In the rows, zero is written as 128.
One turn moves each row of this set onto another row. After a few examples, where does it send each row asked below?
Pira: [ 91 129 105 158 152 130 142 161 108 132 121 115 119 153 118  99 127 158
 142 120 164 127]
nugit: [109 132 124 163 152 160 134 139 116 134 157 143 119 145 123 108 136 160
 155  93 155 162]
kab: [108 112 109 136 131 129 125 159 148 146 159 162 126 130 121 139 125 166
 112 108 141 145]
nifur: [127 126 111 144 114 144 144 150 115  98 152 152 100 132  99 101 125 140
 126 129 152 139]
zedi: [105 144 130 159 160 121 138 175 137 154 170 139 123 130 101 126 127 144
 127 115 139 144]
gik: [114 139 100 158 154 135 105 141 140 128 126 134 110 152  91 149 109 146
 130  99 151 130]
nafa: [125 109 124 143 137 143 142 152 122 104 150 142  86 145 108 113 137 127
 126 127 138 120]
Gomo: [110 136 104 131 133 129 114 167 141 147 170 148 125 130 108 140 123 165
 114 110 147 138]
Bon: [134 124 110 157 144 157 138 157 114 108 144 143  88 145 108 113 134 126
 128 122 136 132]
Fesot: [ 94 127 123 161 126 105 143 128 153 119 142 149 123 151  76 121 116 143
 136 117 148 145]
Pada: [104 132 107 149 138 151 135 108 128 132 174 148 125 152 103 143 152 151
 132 100 148 134]
fab: [105 151 113 160 146 148 146 115 115 134 173 144 131 134  94 135 139 149
 136 101 162 139]
mogu: [105 129 121 142 130 151 124 138 123 127 171 141 118 155 117 104 143 169
 152  99 157 158]
mimu: [101 124 145 132 148 133 137 131 121 128 174 132 121 127 111 123 130 161
 142 100 174 124]
kud: [122 118 112 141 118 138 149 139 122 101 158 151  97 141  95 116 137 129
 120 132 142 123]
fud: [103 126 127 167 156 122 151 161 144 155 161 156 127 132 108 130 132 142
 122 114 130 150]
tumu: [109 151 114 143 146 126 119 179 135 151 175 137 123 132 100 128 124 156
 124 114 146 142]
Pagos: [ 87 109 100 143 131 127 139 150 119 125 122 127 120 161 125 101 134 167
 137 121 160 128]
Zafu: [131 125 118 143 133 145 143 154 109 102 146 146  97 118 103 111 114 138
 123 123 162 125]
mus: [111 123 114 153 147 127 118 142 140 123 118 145 118 130 102 138  91 157
 131  98 167 137]
nabod: [ 87 122  97 137 134 118 144 138 116 125 131 121 126 145 108 122 130 161
 123 123 171 104]
dava: [ 87 124  83 163 136 133 151 133 119 131 124 133 126 166 111 117 145 152
 130 124 146 129]
zopi: [104 111 117 156 141 128 143 157 149 150 155 167 127 134 120 133 129 154
 117 111 131 155]
votiz: [133 134 106 156 144 154 142 148 108 108 144 145  96 127  99 125 123 126
 119 122 150 123]
volo: [107 135 115 158 151 128 104 154 147 127 137 125 101 173  91 128 122 143
 145 106 139 138]
Zikan: [104 107 143 140 163 144 138 126 125 133 161 137 114 137 126 135 137 155
 139  93 160 124]
ber: [ 87 119 105 158 158 122 155 138 115 133 123 120 122 150 112 124 136 145
 127 122 158 105]
revi: [ 96 122 137 152 143 105 126 145 155 123 145 129 107 165  83 122 123 139
 143 115 143 131]
dovim: [ 92 147  79 158 134 133 141 143 108 130 130 123 129 154 100 112 133 157
 131 124 164 126]
Vub: [104 124 115 162 126 119 134 137 145 118 124 156 125 138  93 116  99 157
 139 107 162 159]

mus goes to gik
mimu goes to fab
Pagos goes to nabod
Now these:
fud goes to zopi
nifur goes to Zafu

One turn moves each row of this set onto another row. After a few examples, where does it send each row asked below?
piz: [108 139 105  81 119 128 120 123 110 130 139  99 127 138 123 132 118 115
  89 113 149  94 117 139 120 146 144 126 108 104 108 129 133 132]
sek: [106 150  99 102 105 135 130 143 148 134 149 144 163 110  94 106 143  93
 103 139 144 124  93 122 163 103 128 124 130 127 117 136 108 109]
misar: [125 123 101 102 115 119 126 150 146 139 163 130 167 143 116 106 141  92
  99 160 105 130 101 141 144 119 138 110 114 133 122 142  98 120]
Fimu: [123 146  99 100 115 128 110 143 129 154 150 139 149 120 102 104 137 112
  54 130 124  97  99 123 108 138 133 140 120 125 125 138 101 133]
Nuf: [ 92 122  90  96 128 119 133 120 118 114 153  87 151 145 141 114 125 131
 114 116 150 120 109 123 130 142 153 134 116 117 123 131 133 127]
gones: [ 97 141 108 116 117 147 107 159 136 127 146 116 178 130 126  82 138 115
 103 140 126 132 112 123 140 115 135 122 127 139 121 135 102 130]
zize: [ 91 110 101  97 139 116 142 123 144 124 148 102 129 158 129 129 117  91
 110 141 145 126 106 141 126 137 141 129 101 107 101 151 121 125]
rero: [114 121 120  82 112 118 134 133 117 126 124 122 148 147  93 101 117 120
  99 136 137  98 132 135 127 135 119 120 117 125  97 131 133 139]
bolob: [114 134 106  99 137 127 114 115 157 127 141 111 111 127 119  97 115 113
  58 106 148  96  81 139 130 119 126 144 123 119 137 128  89 128]
vuti: [125 132 113 102 141 132 107 125 125 143 135 120 114 125 122 101 112 119
  65 113 134 114 107 147 112 142 136 147 113 105 128 127 110 135]
Zil: [102 107 114  91 118 118 142 138 139 123 144 114 160 153 118 120 128  91
 117 154 118 134 113 143 143 121 133 114 106 124 102 151 119 124]
Valo: [111 144 125  81 111 132 113 129 133 132 134 128 173 140  98  91 131 107
 108 120 127 114  94 136 149 106 107 113 126 142 128 132 100 116]
pite: [ 95 119 101  99 118 126 137 130 126 121 139 107 170 149 117  87 125 125
 126 144 140 125 125 117 132 131 122 130 125 145 114 137 126 135]
Tena: [115 136  92 103 135 129 131 110 146 130 152 120 112 107 126 119 121 104
  89 111 157 130  83 138 153 121 148 148 122  99 137 125 114 110]
dupi: [116 156 100  95 112 138 105 131 150 144 151 125 150 126 108  97 138 100
  68 122 134  97  80 126 134 113 117 129 129 141 138 133  81 122]
Paf: [105 130 111  93 119 129 145 123 140 120 132 132 147 128  96 102 121 102
 132 135 156 131 110 134 168 108 120 121 127 122 107 130 127 114]
toko: [121 135  93 113 123 129 133 126 161 141 151 145 131 100 103  98 133 101
  73 133 141 127  84 127 151 111 131 152 131 121 136 135  98 116]
pofis: [ 96 130 112  79 129 118 129 106 135 110 138  95 123 141 122 123 115 116
  88  94 158  95  86 139 138 121 136 130 112 106 121 131 116 120]
vovo: [130 128  84 118 138 117 117 142 157 149 172 131 138 142 124  99 134  95
  83 149 123 125  88 139 128 132 145 124 114 124 133 135  87 124]
Rus: [107 127  88  88 121 118 155 101 139 122 145 112 121 126 110 125 118 105
 117 124 169 117 102 128 154 127 133 140 123 113 118 129 135 116]
didem: [102 133  84 122 117 133 117 149 150 130 160 112 152 118 132  92 141 120
  61 138 129 113  98 113 125 126 149 146 127 134 134 139  95 136]
sonaf: [ 99 122 119  67 110 110 143 107 130 114 128 111 155 152  97 109 121 118
 111 115 145  99 100 131 142 118 111 123 119 131 116 136 123 122]
mek: [106 112  97 118 143 121 124 125 139 117 150  99 127 127 145  92 119 136
  76 117 136 126 100 131 127 133 156 152 119 113 138 130 111 134]
Ruge: [109 122  86 115 155 119 123 127 154 139 164 113 116 150 134 115 120  93
  91 134 147 125  90 141 118 142 149 133 104 105 121 140 100 126]
Soro: [115 148 127  95 114 133 103 158 114 138 136 139 171 131  97  97 134 114
  90 125 120 112 112 138 131 122 133 109 116 119 108 130 111 125]

pite goes to mek
rero goes to vuti
Paf goes to Tena
Now these:
sonaf goes to bolob
Ruge goes to misar

